In the rows, zero is written as 128.
Where one turn sends some rows of the set: a few examples, then the rows asked:
Poka: [139  95 120 145 130  83 156 116 138 102 127 123 172  93 135 137]
bova: [157 104 108 163 148 100 123  92 145 108 110 117 153 149 125 146]
dalu: [103 110  96 172 144 126 133  96 148 112  93 132 145 117 143 130]
Div: [131  86 157 128 144 106 126 107 122 150 109 125 145 157 140 134]
lipen: [100  96 160 155 140  92  96 134 131 124 101 103 161 145 126 153]
Konas: [118 113 139 140 126  63 122 108 136 111 115  79 167 123 137 106]
rabok: [ 96  74 146 151 120  83 100 111 147 110 121 102 118 119 160 122]
luzer: [119 119 104 158 125  63 125 152 127 101 120 116 178 126 136 157]
lop: [116 116 107 145 126  61 118 118 131 146 113 156 111 100 135 145]
Ratun: [105 139  85 150 146  88 111 104 150 110  96 123 125 150 117 138]
Lufa: [118 121 141 108 133  66 115 137 139 104 119 131 104 114 128 126]
dinog: [109 109 139 136 150  76 117  97 145 108 144  88 134 118 151 117]
Reze: [114 113 140 143 129 105 132 102 118 161 111 154 160 134 146 115]
Beze: [116 115  66 156 138  90 114  97 155 120 108 121 151 127 134 144]
sol: [108 138 131 146 128 126 110 141 160 123  96 134 152 155 134 117]
gipiv: [ 93 119 146 151 133 107 146 150 139 141 100 135 159 125 126 149]
gor: [142 100 134 135 142 119 110 102 130 140 102 150 154 159 140 122]
fefat: [117 113 107 110 154  87 112 126 145 109 123 137  98 101 136 140]
zuv: [114  72 138 149 128 109 146 121 137 114 100 111 160  90 153 130]
Rulu: [109 118 157 142 128  96  74 147 130 111 107 154 154 119 129 131]
ber: [121 136 136 145 137  74 119 147 132  82 140 106 163 134 149 130]
Paf: [ 99 151 121 126 156  86 116 159 132 100 127 115 130 123 152 130]
teb: [122 126 141 146 143  81 130 104 115 130 117 140 157  77 146 110]
lolag: [110  99 118 149 128 110 106 120 150  95 112 160  99 114 143 136]
sem: [132 120 108 142 140  85 152 126 124 108  87 135 176 101 113 141]
Nusu: [110 103 141 143 142  93  95  99 108 155 113 156 140 131 138 130]
Kugat: [108 129  86 134 144  86 124 163 135 118 105 109 147 139 139 157]
Fusod: [141 103 129 119 147  95 115 111 158 132 110  90 121 141 152 119]

Beze turns into Poka
teb turns into Fusod
Now these:
Paf turns into Kugat
sol turns into gipiv
Konas turns into Lufa
lolag turns into dalu
Nusu turns into gor

Where one turn sends some rows of the set: a few examples, then the rows asked:
gukes: [118 124 115 127 141 129 162 145 106 138  97 128 129 120 175 101 153 129
 108 112 140 114 137 105 126]
veg: [123 124 120 139 129 155 134 145 120 149 139 168 142 101 105 144  86 121
 125 126  90 138 131 131 119]
kez: [120 144 101  99 138 125 121 120 119 136 129 164 129 125  92 142 106 139
 103 148 103 145 141 118 114]
Nol: [118 149 127 120 147 128 138 151 142 138 118 155 141 104  75 152 126 120
 131 130  94 118 119 115 137]
zupam: [138 128 133 127 121 142 129  94 127  97 143 108 142  93 132 118 169 122
 157 145 117 132 131 124  96]
Lup: [148 126 143 129 138 138 138  91 125  98 147 128 152 106 119 107 161 108
 147 135 111 150 126 131 106]
Konuf: [121 147 107  95 135 137 122 126 128 150 125 164 120 119  91 141 104 134
  99 148 111 134 142 116 115]
beli: [130 132 123 143 132 150 140 139 113 143 131 170 130 103 110 138  87 113
 131 135  85 128 143 129 123]
rosi: [124 124 123 133 144 136 167 140  91 130 103 140 126 118 165 106 157 143
 131 112 125 114 147 108 134]
sili: [125 108 142 122 128 109  90 139 159 141 127 124 130 145 153 121 126 110
 102 132 149 122 132 158 140]
bov: [117 105 138 132 125 100  98 140 153 139 119 104 120 130 134 136 137 109
 101 141 160 114 117 141 138]
kibid: [114 102 156 120 129 125  94 137 158 134 132 114 129 126 128 125 119 109
  98 129 150 125 102 161 133]
piza: [139 116 135 130 125 134 119  98 139  93 150 122 132 117 116 125 172 117
 162 153 118 133 127 129 106]
soro: [118 151 133 119 151 135 133 142 143 145 124 150 134 105  75 154 125 119
 121 131  97 127 117 115 136]
metub: [112 146 134 124 150 134 131 147 144 135 127 155 130 107  67 155 128 123
 124 131 101 116 122 115 145]
sug: [120 129 118 141 140 135 156 136  99 127 109 122 121 116 165 105 141 148
 104 104 142 115 156 107 133]
Gipav: [123 112 132 124 116 120  86 145 156 144 121 109 132 132 146 130 133 105
 115 137 155 135 111 158 138]
sim: [131 122 140 126 126 137 132 110 120  93 147 110 150 101 135 126 184  97
 139 137 122 122 122 123 100]
Bomi: [121 141 106  95 136 131 124 125 125 143 125 169 117 125  97 144 100 134
 106 147 115 132 148 116 124]
Buse: [124 135 123 133 133 151 135 140 121 159 130 168 134 101 111 142  89 112
 128 133  84 129 135 129 120]
Nares: [124 142 106  95 133 130 120 125 136 143 123 162 131 119  91 143  99 140
 106 149 116 131 140 112 118]
tur: [145 131 142 144 114 139 127 103 122 100 155 123 139 112 132 111 166  95
 162 147 118 126 128 132 113]
fenok: [114 123 121 125 143 131 176 142  95 137 110 128 130 101 156 108 137 137
 121  99 134 126 132 124 155]
Zemu: [126 112 134 131 122 106  95 152 148 132 125 109 116 143 141 134 134  96
  98 133 151 130 117 152 137]
kipu: [114 110 131 122 130 115  78 128 140 131 118 100 136 133 149 142 141 123
 102 132 157 125 124 155 122]
nuki: [119 117 139 131 154 138 170 125 107 139 113 134 133 123 172 100 145 130
 121 106 135 108 153 111 138]
mufez: [139 130 149 116 135 133 129  94 138  98 152 111 135 114 123 117 169 106
 156 139 121 122 139 142 112]
kavi: [107 131 128 117 150 124 158 129  93 146 108 131 131 122 159  93 144 144
 107 108 136 122 145 130 143]
bip: [108 131 132 128 152 143 169 132 112 141 111 134 122 113 180 116 157 133
 123 108 145 122 137 112 135]
zat: [136 128 134 134 117 141 132  98 121  92 156 108 132 104 122 123 164 109
 160 136 123 137 130 131 111]
lazo: [109 124 113 136 142 151 149 134  96 142 117 131 144 126 176 102 153 122
 117 100 142 125 150 120 126]
Vapaf: [120  97 128 136 111 115  99 141 154 124 137 126 127 120 143 120 113 123
  95 132 149 135 112 159 135]
gevid: [120  98 135 123 118 121  92 154 145 143 125 125 117 136 151 132 125 120
 103 137 151 120 125 158 136]
Namor: [143 141 142 115 135 137 131  99 130  98 146 122 128 108 139 127 175 109
 152 150 119 136 130 141  93]
Lud: [146 133 125 117 136 127 138 100 124  82 138 118 128 112 111 112 162 118
 148 139 117 143 113 136 103]
nim: [106 145 127 111 148 134 141 155 129 135 127 150 136 108  76 150 122 119
 120 127  99 117 110 118 141]
Lep: [127 131 115 128 141 137 155 125  94 142 106 126 119 124 159  99 144 150
 113 114 150 112 158 121 128]
nekit: [124 134 118 133 127 147 139 140 120 154 128 170 138 100 111 137  84 114
 133 135  92 127 138 129 116]
vegu: [122 116 149 134 124 125  87 140 159 134 129 125 128 130 167 140 126 118
 104 134 146 134 117 156 131]

kez turns into nim
beli turns into Bomi
bip turns into vegu
Now these:
lazo turns into kipu
nuki turns into sili
zat turns into sug
gukes turns into Gipav
nekit turns into Nares
Lup turns into kavi
tur turns into Lep
fenok turns into Vapaf
piza turns into rosi

Where one turn sends some rows of the set: a few examples, then the rows asked:
M: [126 135 108 133 105 134 101 117 118 157 141 135 168 144  97  73 107 161
 111 130 123 134 148 157 116 135 156 120  98 160 119 158 151 102 154 129
 142 131 146 184 135  96 114 109 120 132 108  83 146  96  97 154 106 113
 119 102 122 123 141 141 115 125 144 132 122  93 140 103 136 113 168]
D: [143  92 129 117 141 136 119 136 142 129 119 114 124 117 154 119 133 123
 147 132 123 114 154 157  92 131 114  85  94 146 133 144 109 114 137 118
 105 116 135 185 132 133 114 143 159 139 129  89 102 158 108 132 108 147
 121 162  98 128 135 207  91 122 153 128 125 122 155 117 116 156 148]
P: [133 120 121 149 112 139 118 144 126 144  71 123 134 148 137  85 149 146
 149  94 120 115 127 172  93 127 158 112 124 128 141 143 127 116 147 160
  90 118 158 157 128 126 119 140 152 115 118  90 119 149 123 124  98  96
 136 149 127  99 169 121  87 112 168 153 143 151 171 104 134 144 158]
H: [139 116 118 103 116 133 102 150 149 153  99  97 105 143 135 108 127 138
 189 143 121 110 135 140  97 112 127 114 123 148 156 165 128 133 140 133
 124 108 133 158 127 118 112 163 131  85 157  94 141 141  84 102 100 117
 111 134 119 105 134 186 109 127 127 144 112 129 128 127 136 149 132]
N: [150 180 146  97 125 135  99 144 104 154 133  86 140 112  89 118 130 148
 121 119 147 166 118 158 141 109 154 136 150 117 129 191 131 107 137 110
 160 134 118 150 134 118 145 155 143 107 109  97 129 123 121 151  98 134
  81 137 122 121 137 150 136 158 150 130 158 127 133 124 138 116 156]
F: [149 180 151 135 130 129 159 134  98 148 150 113  99 114 144 153 131 141
 114 143 116 135 149 142 157 130 125 113 145 140 115 140 125  91 128 124
 145 190 130 174 123 112 148 150 145 129 114 113 135  95 106 146 130 151
  92 141 117 116 147 158 139 158 149 122 129 131 137 124 135 146 147]
E: [127 119 118 144  90 122 122 162 122 148  68 120 113 152 125  93 154 165
 144 107  86  95 126 162 113 146 146 104 125 119 145 127 130 100 145 167
 105 124 162 162 125 118 101 137 136 131 116  75 119 122 115 132 103 119
 133 145 126  96 154 130 106 113 156 128 148 135 151 130 140 137 157]
B: [145 180 142 101 118 136  98 137 109 154 133  92 131 107  82 123 124 149
 132 116 142 153 110 161 134 103 148 129 148 112 140 184 135 111 139 109
 154 139 116 143 124 121 138 155 143 107 111 105 129 120 125 148  98 128
  81 130 115 132 133 160 147 157 150 139 147 131 130 121 133 109 156]
X: [145 123 116 174 112 141 130 160 124 144  78 124 111 160 158  96 137 167
 135 111 121  90 141 144 111 146 151 114 129 119 130 136 106 123 134 157
  95 126 154 170 121 120  97 145 158 125 130  84 123 132 123 127 114 125
 138 153 127  92 154 125 102  98 167 142 129 123 170 106 125 138 159]
W: [168 154 124 130 143 176 118 110 128 125 156 127 107 130 144 136 110 135
 100 122 152 161 151 135 101 105 134 146 137 145 133 155 116  99 101 125
 158 129 100 154 137 137 119 117 161 101 118 114 121 110 125 138 126 119
 100 127 107 120 163 168 129 158 172 144 127 135 136  99 128 136 169]
C: [172 162 125 122 143 168 114 115 131 121 156 127 117 141 143 135 110 131
 102 120 155 164 154 133 106 114 139 153 145 145 123 154 124  99  99 121
 161 129  97 151 141 137 114 124 151 105 111 108 129 111 123 135 134 124
  98 138 118 109 167 161 134 155 171 134 144 123 138  96 128 135 169]
G: [118 104 133 123 156 103 146 158 137 124 131 134 141 123  96 107 111 121
 153 133  93 137 119 136 121 116 149 133 104 134 171 153 145 131 130 120
 129 116 129 184  94 139 114 109 159 117 108  69 139 149 122 138  99 144
 133 153 170 121 123 155 102 150 130 136 137 134 153 124 136 149 170]
J: [140 113 123 130 152 143 150 156 127 116 149 118 115 140 123 101  78 128
 155 134 114 147 109 144 129 112 142 111 131 180 142 152 126 128 108 139
  96 111 147 187  93 127 113 138 173 104 151  89 129 161 120 125 112 146
 124 133 165  91 129 133 125 134 133 117 143 158 163 122 131 147 166]
Z: [118 151 134 158 130 162 121 120 117 151 144 125 168 148 136  75 116 153
 127 123 136 173 157 156 104 122 144 101 106 171 108 161 134 105 145 140
 133 141 156 200 129  94 133 119 128 114 120  99 124 119 111 154 107 140
 134 116 117 108 154 103 101 150 163 120 147 116 148 100 103 146 188]
S: [134 169 127 156 119 149 110 121 126 143 149 125 164 160 124  91 116 170
 147 127 145 125 147 150 126 136 139 123 137 136 121 139 155 125 147 124
 117 148 152 200 126  75 116 157 123 123 110  96 145 107  98 137 136 140
 133 108 124  90 134  98 136 136 144 128 125  83 136 103 112 124 161]
T: [148 136 148 134 156 143 126 162 144 145  95 113 106 144 121 132 142 138
 186 134 104 121 139 131  87 129 122  68 117 112 125 128 116 134 131 135
 104 135 144 171 105  95 122 154 157 100 136  94 136 155  92 148 106 159
 104 144 125 131 135 160 117 133 135  90 130 140 150 121 133 142 145]
V: [110 117 111 118 155 110 142 171 113 130 141 126 108 124 117 114  96 150
 149 152 109 116  97 155 116 135 153 121 129 138 165 129 154 120 114 123
 128 117 115 226 111 133 116 162 174 111 142  69 130 140  92 122 142 135
 129 145 138  96 128 138 116 136 132 125 126 118 156 123 127 148 145]
L: [156 178 142 126 137 127 154 133 101 144 152 118 108 122 139 149 130 135
 103 146 118 136 149 143 159 138 134 118 145 150 106 145 128  88 131 123
 149 183 124 172 131 112 149 147 143 126 104 109 148  90 104 147 127 152
  89 146 122 113 153 152 134 147 144 118 138 131 141 130 144 145 144]

G turns into J
H turns into D
Now these:
P turns into X
Z turns into S
C turns into L
F turns into B

